X =
[[235 445 382 438 949 784]
 [297 486 447 329 931 791]
 [436 959 585 429 601 366]
 [439 203 230 906 687 449]
 [370 402 953 155 514 780]
 [625  74  10 748 543 520]
 [222 520 187 239 179 852]]
Rows and columns are counted from 0.
(0, 0) -> 235
(4, 4) -> 514
(3, 5) -> 449
(6, 1) -> 520
(2, 3) -> 429
(5, 4) -> 543
(6, 2) -> 187
(5, 5) -> 520
(0, 3) -> 438
(4, 5) -> 780
(2, 0) -> 436
(5, 1) -> 74
(4, 0) -> 370
(3, 4) -> 687
(3, 0) -> 439

B =
[[  5  -1  -8 -16  -8  22  17  -9 -16]
 [ -6 -23  10 -12 -11  -1 -20 -12  13]
 [ 10 -22  30   1  -8   3 -40  16  22]
 [ 18   3  27  -7 -19  19   3  21 -23]
 [ -1  -4 -21  42  17 -21  49  34  38]
 [ 11 -10  13  10   4  -5 -19 -19  -7]
 [-13 -20  17 -25  -6   7 -10  -1  -6]
 [ -8 -14  -6 -12 -26  17   5   0  -8]
 [  7   0  25 -10  -7  33  -1   0  -6]
 [ 16 -11   2   7 -14   7  -2 -13  -6]
 [-15 -26  19 -19  -8  17  -7  12  -2]
 [ 10 -11  16  -1  -6  38   8   6 -14]
 [ -5  -3  21 -21 -16  31 -16  13  10]]
B[0,0] = 5
B[:, 8] = [-16, 13, 22, -23, 38, -7, -6, -8, -6, -6, -2, -14, 10]
B[3,5] = 19
B[0,3] = -16
B[6,8] = -6
B[7] = [-8, -14, -6, -12, -26, 17, 5, 0, -8]
B[5,1] = -10
B[2,0] = 10
B[5,4] = 4
B[7,6] = 5
B[:, 7] = [-9, -12, 16, 21, 34, -19, -1, 0, 0, -13, 12, 6, 13]
B[1] = [-6, -23, 10, -12, -11, -1, -20, -12, 13]
B[1,3] = -12
B[11,8] = -14
B[4] = [-1, -4, -21, 42, 17, -21, 49, 34, 38]
B[12,2] = 21
B[:, 5] = [22, -1, 3, 19, -21, -5, 7, 17, 33, 7, 17, 38, 31]
B[:, 1] = [-1, -23, -22, 3, -4, -10, -20, -14, 0, -11, -26, -11, -3]
B[0] = [5, -1, -8, -16, -8, 22, 17, -9, -16]
B[5,3] = 10
B[9] = [16, -11, 2, 7, -14, 7, -2, -13, -6]
B[10] = [-15, -26, 19, -19, -8, 17, -7, 12, -2]
B[4,5] = -21
B[11,2] = 16
B[5,6] = -19
B[3,7] = 21
B[11,5] = 38
B[9,5] = 7
B[10,6] = -7
B[4,8] = 38
B[12,3] = -21
B[:, 2] = [-8, 10, 30, 27, -21, 13, 17, -6, 25, 2, 19, 16, 21]
B[6,2] = 17
B[10,4] = -8
B[8,7] = 0
B[10,7] = 12

arr =
-4	-15	-10	-7	13	-20	-16	32	20	-12	6	-3	1	11
-4	-21	-3	3	29	7	-11	13	7	0	-7	-6	0	-8
-4	-21	-3	4	31	9	-11	12	6	1	-8	-6	0	-9
-4	-16	-9	-7	14	-21	-16	33	20	-12	6	-3	1	11
-3	-20	2	10	39	28	-6	-3	-3	9	-17	-7	-3	-21
16	55	-9	-12	-4	-8	18	-10	0	5	-2	23	-36	5
13	47	-9	-12	-2	-10	13	-5	2	3	-1	20	-32	6
-4	-24	2	11	41	29	-7	-3	-2	9	-18	-9	-1	-22
13	47	-9	-12	-2	-10	13	-4	2	3	-1	19	-32	6
1	-6	-1	6	31	21	-2	-4	-2	8	-14	-1	-9	-16
arr[0][0] => -4
arr[:, 9] => [-12, 0, 1, -12, 9, 5, 3, 9, 3, 8]
arr[7][5] => 29
arr[:, 3] => [-7, 3, 4, -7, 10, -12, -12, 11, -12, 6]
arr[1][8] => 7
arr[5][7] => -10
arr[6] => [13, 47, -9, -12, -2, -10, 13, -5, 2, 3, -1, 20, -32, 6]
arr[4][9] => 9
arr[7][6] => -7
arr[3][4] => 14
arr[:, 11] => [-3, -6, -6, -3, -7, 23, 20, -9, 19, -1]
arr[:, 0] => [-4, -4, -4, -4, -3, 16, 13, -4, 13, 1]
arr[4] => [-3, -20, 2, 10, 39, 28, -6, -3, -3, 9, -17, -7, -3, -21]
arr[3][1] => -16
arr[9][12] => -9
arr[7][4] => 41
arr[5][5] => -8
arr[2][1] => -21
arr[3] => [-4, -16, -9, -7, 14, -21, -16, 33, 20, -12, 6, -3, 1, 11]
arr[6][10] => -1
arr[6][12] => -32
arr[2] => [-4, -21, -3, 4, 31, 9, -11, 12, 6, 1, -8, -6, 0, -9]
arr[5][10] => -2
arr[:, 8] => [20, 7, 6, 20, -3, 0, 2, -2, 2, -2]
arr[6][6] => 13
arr[8][8] => 2
arr[7][11] => -9
arr[3][0] => -4
arr[1][3] => 3
arr[5] => [16, 55, -9, -12, -4, -8, 18, -10, 0, 5, -2, 23, -36, 5]
arr[0][7] => 32
arr[5][12] => -36
arr[:, 7] => [32, 13, 12, 33, -3, -10, -5, -3, -4, -4]
arr[8][9] => 3
